In the rows, 128 means zero.
A single turn carries every row of the set below to another of its rows. Some are shown first; where does it send the rows asked next?
rigu: [117  96 145 105 143  94 134 127 115 111 130 117 136 158  99 148 120 161
 120 122  82 122 112 145 138 137 111 133 141  97 122 144 128 124 118]
Mir: [120 108 149 116 150 110 107 166 120 154 120 146 111 120  88 134 125 154
 108 111 137 132 102 150 124 139 149 126 102 110 129 152 136 169 124]
nezim: [128 125 163 101 154  93 120 141 133 114 127 117 143 142  90 113 126 168
 102 119  98 156  96 154 137 130 154 128 116 125 115 134 110 122 146]
dab: [105 123 158 115 140  90 156 159 109 133 165 124 101 148 136 106 103 156
 117 109 114 137 127 136 143 137 132 131  97 128 151 149 121 155 116]
Giv: [120 123 129 111 138 101 119 117 107 138 140 137 129 145 101 122 120 135
  74 108 109  98  93 156 137 125 142 124 105 118 140 170 143 140 150]
lukib: [ 90 112 113  77 148 103 113 119 110 157 131 113 141 117 106 117 123 153
 110 122 107 138  97 131 153 141 149 138  95 130 150 168 125 129 131]
serun: [ 84 128 154 107 134 102 112 150 111 131 148 119 134 120  80 138 144 171
  90  91 125 102 108 148 144 173 142 104 133 107 124 146 109 122 122]
samim: [112 133 131  94 163  96 114 140 130 125 149 119 153 105  90 125 139 176
 123  99  62 121 122 146 152 162 148 122  90 123 139 131 141 143  95]
vebu: [126 116 149 136 158  90 164 121 151 105 134 129 130 146  97 122 127 168
 107  96 107 120 109 134 124 143 149 120 106  91 162 134 118 134 113]
duso: [ 85 121 147 109 134  76 117 109 132 136 147 137 113 136  98 124 129 149
 108  99 113 102 135 115 170 137 127 134  89 109 157 172 127 119 115]
Lisi: [107 127 120 112 144 117 155 140 120 145 135 131 111 115 124 117 133 152
  81 105 100 119 101 152 143 144 148 119 119 109 143 119 116 101  92]
Sesip: [125 127 149 119 156  90 141 124  97 134 139 149 123 122  89 143 121 187
 134 111 115 133 112 137 145 143 183 105  99 116 138 163 134 143 125]
nem: [131 128 156 112 142 114 147 146 131 112 126 145 134 146 102 118 120 163
 115  77  92 141  86 142 128 138 128 112 105 101 146 124 147 146 114]
tav: [105 108 132 112 149 100 100 119 134 139 158 121 109 128  85 112 118 154
 116 108 139  99 119 146 142 123 161  97  92 131 154 139 117 115 124]
kudep: [123 129 124 119 129 109 124 110 105 140 146 110 131 151 111 114 122 144
  73  92 123 110 104 142 145 121 138 128 101 117 155 174 124 142 131]
lare: [138 111 129 102 147 106 119 142 114 124 146  91 135 129  96 124 124 181
 127 136 102 112 120 117 149 135 140 107  87 126 139 138  94 136  86]
lef: [116 153 127 112 149 107 114 139 101 126 140 114 133 125 106 126 135 136
 120  77  76  96 139 126 162 154 149 131  93 117 151 137 124 124 106]
kegu: [121 121 144  86 168 108 108 159 123 152 130 153 132 139  89 136 148 170
 126 150 101 125 116 152 151 137 122 125 103 110 131 136 114 143 115]
Noti: [113 126 137 110 147 119 159 128 107 151 123 135 129 116  85 113 137 154
  96  92 109 105  89 143 152 159 146 111 124 104 119 140 120 110  87]
Pavav: [ 98 129 140 100 144  95 121 146 106  90 154 112 138 109 105 105 149 139
  96 124 123 119  83 130 157 139 124 120 101  97 138 134 121 159 103]
vuvo: [102 133 138 105 125 101 125 128 134 123 138 130 105 127 107 110 134 145
  94 136  97 136 138 144 172 148 167 124 125 105 137 130 138 136  94]
Pire: [119 120 139 107 140 107 134 124 113 112 137 101 138 153 108 139 125 176
 120 109  74 141 117 131 152 136 116 136 133  97 141 152 112 119 121]
vefum: [104  98 147  79 151  96 138 142 124 104 126 115 143 136 106 106 138 158
 137 113  96 122 109 136 107 135 139  95 109 108 152 118 112 134 111]
Zef: [120 122 134  90 154 111 137 130 106 145 142 123 110 135 106 124 133 195
 130 110  98 111 133 154 147 154 153  98  80 119 131 148  96 147 136]
nelu: [108 120 140 112 164 100 108 136 108 130 143 143 130 134 105 121 137 117
 130  96 107  78 130 163 138 135 132 137 120 102 143 137 128 131  86]
budus: [103 105 147 105 130 114 132 144  83 132 133  99 130 148 100 112 121 150
 105 113  91  88 136 120 126 131 140 116  95 122 143 161 130 143  83]
pon: [113 112 128 137 152  71 103 160 124 152 149 118 122 124 100 102 154 158
 106  88 129 130 119 120 144 131 150 125  98 116 141 135 115 146  89]
Navi: [105 128 157  80 154  93 148 136 130 118 114 128 161 136  94 126 158 168
 120 102 109 137 123 121 134 147 117 127  90 107 150 124 112 130 116]
gidim: [ 87 108 145  92 119  95  98 131 114 131 150 140 104 136 110 106 110 139
 125  93  93 107 109 130 154 124 127 106 101 116 148 160 148 131 112]
Balir: [ 94 131 139  96 140  79 125 150 119 111 143 118 133 129  99 117 152 139
  91 127 114 120 105 143 166 174 145 107 112  95 149 136 113 168 123]
gufa: [ 82 126 142 112 134 113 106 156 112 111 165 113 125 106 111 132 139 170
  83  98 124 112 101 146 132 138 129 119 121 112 133 129 110 108 113]
fored: [ 96 101 136 117 175  97 113 139 131 140 148 114 135 128  93 117 148 160
 123 105 104 118 132 153 132 137 131 133 107 100 138 122 127 158  67]
natu: [ 98 139 154  85 152 109 129 142 109 138 137 154 143 134 111 123 143 161
  99 131  81 102 136 153 141 136 133 145 102 115 163 176 131 125 113]
Sevag: [127 148 174 121 155  86 142 148 125 113 149 135 129 117 121 129 114 156
 100 102  89 123 112 150 152 135 145 137 102 112 155 178 101 113 119]
banut: [ 91 137 153  93 134 101 120 141  92 129 142 130 122 168 133 122 124 176
 119 113  98 112 132 125 128 148 160 121  96 124 154 145  96 147 116]
Dudun: [128 151 147 133 141  92 131 152 124 133 143 106 122 118 109 108 145 146
 101  69 101 119 140 109 124 143 141 127 114 116 138 136 112 143 115]
binu: [122 114 144 123 144  98 136 139  98 133 146 142 113 130 126 147 116 175
 119 110 140 149 116 145 132 110 149 125  93 121 144 134 136 146  94]
mes: [ 91  85 119  84 143  93 116 117 110 158 128 110 139 128 100 122 117 139
 108 125 132 123 100 136 141 137 138 137 102 129 139 159 126 138 109]
tira: [ 97 128 170  93 149  96 124 128  88 111 140 157 141 148 108 128 127 169
 122 123 116  87 108 124 121 132 135 142  88 124 121 151 117 137 107]
nefe: [122 107 142  92 157 113 136 131 104 131 146 138 117 126 114 131 132 182
 122 117 128 104 119 159 133 119 111 127  71 122 111 132 113 142 106]
nezi: [108 138 145  97 140 114  96 132 125 154 144 142 125 128  80 124 126 157
 109  87 138 124 112 142 165 128 131 114  78 138 141 136 138 121 129]
kavi: [110 126 173 112 161  81 163 139 105 120 158 148 122 129  93 108 110 160
 128 117 108 109 107 129 147 149 138 133  96 125 124 174 135 146 131]
livu: [110 131 150 108 128 113 126 116 117 111 138 129 121 115  83  98 134 146
 107 125 110 126 113 129 171 134 150 129 122 102 113 144 147 136  76]
Genir: [128 125 135 104 150  62  98 159 130 134 153 153 143 100  95 109 143 160
 115  98 102 116  94 146 148 147 157 115 102 132 134 148 138 132 108]
Rine: [117 109 178 134 146  94 135 168  99 134 127 120 107 148  99 125 106 131
 106  90 101 117 110 139 132 129 136 114 109 105 120 155 120 147 105]
dafof: [130 111 164 113 145  91 126 136 131 117 129  96 143 154  92 111 122 164
 100 111 126 153 106 149 134 124 144 131 117 124 117 131  97 130 117]
Miz: [133 137 161 110 150  81 124 150 133 122 148 152 135 107 105 109 138 134
 115  91 104  96 116 154 110 140 134 124 137 117 128 144 131 138 114]
nuta: [139 128 134 118 142 103 120 139 131 120 148 112 129  91 108 128 115 180
 106 108 130 126 106 133 137 142 168 130  85 127 159 169 109 141 113]

fored turns into lef
Zef turns into tira
Rine turns into nuta
Now find these:
nem turns into tav
Lisi turns into serun
nezim turns into mes

A single turn carries every row of the set below to another of its rows. Some are shown first; where does it send the rows asked next?
Danok: [152 112 158 105 123 121 129 140 108 154 157 128 130 153  87 120 138 133
 134 130 130 132  94 172 145]
mobo: [136 112 140 130 133 111 123 120 125 129 130 164 135 166  96 153 124 129
 127 121 149 135 113 155 136]
vipa: [148 131 114 122 112 133 131 144 118 150  94 106 172 130 108 123 176 110
 128 126 153  83 109 161 122]
Fivi: [120 131 139  98 140  79 135 146 130 164 133 135 176 160  97 145 147 123
 112 116 163 114 113 150 126]
nibiv: [130 131 128 136 148 109 119 136 142 151 147 166 153 161  89 141 125 137
 120 118 144 101 122 156 147]
lede: [153 107 123 117 115  92 129 138 110 140  86 110 155 141 108 143 156 124
 137 131 135  91 104 144 119]
Vobov: [121 117 136 119 129 119 117 112 133 169 113 115 143 174  98 117 129 145
 121 117 159 104  91 158 118]
keb: [146 137 155 113 111 160 117 147 103 135 123 126 150 131  92 130 172 108
 111 145 135 105 132 154 136]
puvo: [115 125 140 111 121 103 137 143 104 168 120 134 194 149 108 141 158 140
  98 108 140 116 104 148 124]
nuvin: [138 110 151 111 119 143 124 141  96 121 110 127 136 146 105 122 162  90
 101 144 144  98 118 154 140]
bulu: [140 134 141 108 119 113 112 117 139 161  93 135 150 168 114 123 145  99
 124 114 135  90  96 128 136]
Zat: [145 126 119 127 112 116 123 142 118 150  97 103 165 138 112 152 166 115
 123 131 130  99 118 161  99]
kofa: [155  95 143 103 143 141 122 161 147 134 148 134 135 145 114 131 152 112
 122 130 134 110 105 184 128]
nisuk: [135 133 129 123 127 123 120 128 139 130 141 150 166 173  90 161 137 131
 115 104 140 132 109 149 142]
sud: [136 117 119 129 135 166 113 143 115 137 143 151 164 141  95 133 150 148
 144 120 146  93 121 159 144]
Kadod: [154 130 134 113 118  94 147 151 111 158 103 104 170 141 106 132 173 116
 125 125 161  94 106 169 119]
dovik: [147 108 149  96 121 134 147 155 133 146 100 153 143 129 127 119 152 125
 120 121 140  72 123 159 123]
kuzo: [162  92 130 101 141 131 133 157 130 146 145 141 135 136 126 137 152 107
 136 130 130 106 109 181 124]
vol: [126 114 131 118 129 122 116 111 109 175 125 116 144 170  97 107 132 143
 133 114 151 103  87 153 135]
tavu: [125 103 146 105 148  97 124 134 103 170 122 136 179 152 106 134 158 132
 103 124 155 124  95 135 139]
Beban: [141 114 167 115 124 119 128 145 122 153 152 132 144 153  85 114 134 153
 137 127 131 122  88 173 144]
Kam: [136  98 135 135 136 146 106 151 107 137 135 162 161 138 107 122 150 126
 154 135 138  91 100 159 150]
zikiz: [142 126 141 141 138 147  93 149 117 136 140 153 143 142  92 106 152 124
 128 113 139  91 127 168 154]
zon: [159 130 132 121 106 138 111 156 105 137 108 122 132 138  93 116 174 106
 112 131 152  90 114 180 132]
bori: [126 117 130 134 147 146 116 147 123 146 156 162 163 133  99 119 144 139
 120 108 138 113 128 170 147]
zetav: [140 113 149  90 124 126 144 148 120 156 105 162 149 134 135 121 153 105
 117 117 136  80 121 148 130]
doti: [141 133 161 101 121 115 113 132 149 162  91 129 162 157 113 118 158 107
 118 119 140  91  97 130 132]
loler: [151 137 134 122 104 155 111 154 125 121 119 149 139 130  93 123 163 102
 116 122 135 104 126 168 143]
todi: [131 132 117 127 137  96 126 134 147 156 144 136 166 155  85 154 131 139
 122 121 137 128 110 155 132]
mup: [117 140 142  97 116  97 143 137 113 163 115 108 177 145  91 131 156 123
 106 120 157 119 114 146 124]

nibiv turns into Fivi
puvo turns into Zat
Vobov turns into doti
Now find these:
mup turns into vipa
Kam turns into mobo
vol turns into bulu

A single turn carries every row of the set below to another of its rows. Some are shown first; where does it send the rows asked next?
fuza: [151 121 127 135 107 165 141 138 152 152 152 112 110 141 132 111 109 120
 126 106]
fof: [159 127 131 149 104 157 154 123 142 101 142 133 119 146 115 116 117 113
 140 139]
vep: [120 142 128 118 106 144 154 125 122 151 137 115 131 128 128 124 103 170
 126 110]
tel: [140 115 126 124  95 121 157 173 106 148 127 134 129 133 117 155 147 122
 161 122]
begi: [161 122 131 123 116 161 163 151 154 148 136 120 114 140 113 114 114 116
 123  99]
soseb: [139 118 133 145 112 127 154 176 109 146 131 120 121 121 121 164 149 140
 149 115]
zege: [136 109 116 143 108 132 148 166 132 140 133 122 120 113 136 169 154 138
 150 124]
keni: [148 145 122 135  93 131 156 104 106 108 139 132 142 130 121 123 113 141
 146 139]
semol: [140 109 113 131 102 115 152 156 123 140 124 135 109 136 101 176 125 124
 156 128]
leku: [126 130 108 127  97 138 156 136 109 153 150 104 129 123 138 123 101 155
 120 107]
ges: [157 112 121 132 100 163 166 148 156 139 152 116 108 132 136 133 105 118
 118 108]
kati: [135 101 106 130 100 123 156 160 109 142 123 129 119 147 103 164 127 126
 154 132]
sek: [134 126 121 145 113 126 147 175 137 139 126 116 114 132 111 176 131 141
 149 120]
Sasa: [140 133 115 128  89 123 151 115 117 140 145 109 134 122 144 118 110 148
 119 101]
Kerok: [139 116 129 132 105 147 165 137 146 146 130 109 103 130 138 109 113 113
 110 108]
tusar: [142 164 128 126 110 138 161 122 110 132 127 123 143 112 117 121 119 155
 157 136]
Rif: [142 140 116 120 105 130 135 117 119 157 146 109 134 119 134 117 108 146
 121 101]
pitav: [167 128 126 135 110 155 159 131 140 104 141 141 121 123 109 129 127 103
 140 149]
duz: [147 124 138 112  97 159 167 135 162 153 135 122 110 132 136 126 105 130
 126 106]
Kuved: [142 145 121 117 104 131 162 134 126 164 128 100 124 119 128 118 101 149
 127  98]
tuf: [133 104 113 123 102 119 145 162 111 145 135 145 129 131 111 162 146 129
 152 115]
Saf: [124 108 122 143 105 132 145 170 119 148 140 130 117 122 131 159 151 139
 157 118]
nud: [159 152 128 128 107 134 150 100 104 126 139 131 141 118 116 129 112 141
 148 137]
rago: [136 145 142 127 122 141 151 116 104 123 127 134 136 121 100 115 126 147
 136 140]
sigam: [151 115 125 142  99 150 150 135 153 133 148 109 112 137 138 112 114 120
 113 101]
beku: [125 143 116 116  93 128 163 117 125 145 132 117 136 112 152 121 113 147
 124 111]
sapu: [163 127 151 121 112 157 163 127 143 124 125 140 114 125 108 116 130 106
 135 137]
sego: [161 143 138 133 122 168 161 138 137 115 134 143 134 134 103 116 131 122
 153 136]
vez: [131 113 123 151 105 128 153 163 131 143 129 120  99 126 120 172 130 135
 160 131]
dar: [135 148 124 128 110 144 166 109 114 107 133 146 148 130 119 131 117 147
 140 138]
nunef: [149 122 137 145 121 164 168 129 135 108 133 138 116 147 107 118 117 113
 125 134]
Faz: [131 112 109 145 105 123 147 162 133 140 119 114 104 127 114 166 133 126
 154 142]
gur: [140 100 113 128 102 131 157 163 107 143 137 138 135 133 124 168 146 138
 150 115]
lufi: [136 123 114 122  97 121 151 172 134 141 121 132 122 143 106 168 129 123
 162 129]
vor: [169 133 140 143 109 168 154 122 137 120 145 136 118 141 114 122 112 114
 153 142]
Zubin: [135 145 113 129 106 129 149 118  95 119 139 128 143 114 112 120 122 139
 142 149]

semol turns into tuf
nunef turns into dar
keni turns into Sasa
Now find these:
ges turns into pitav
sek turns into lufi
Faz turns into kati
nud turns into Rif
Kuved turns into begi
duz turns into sapu

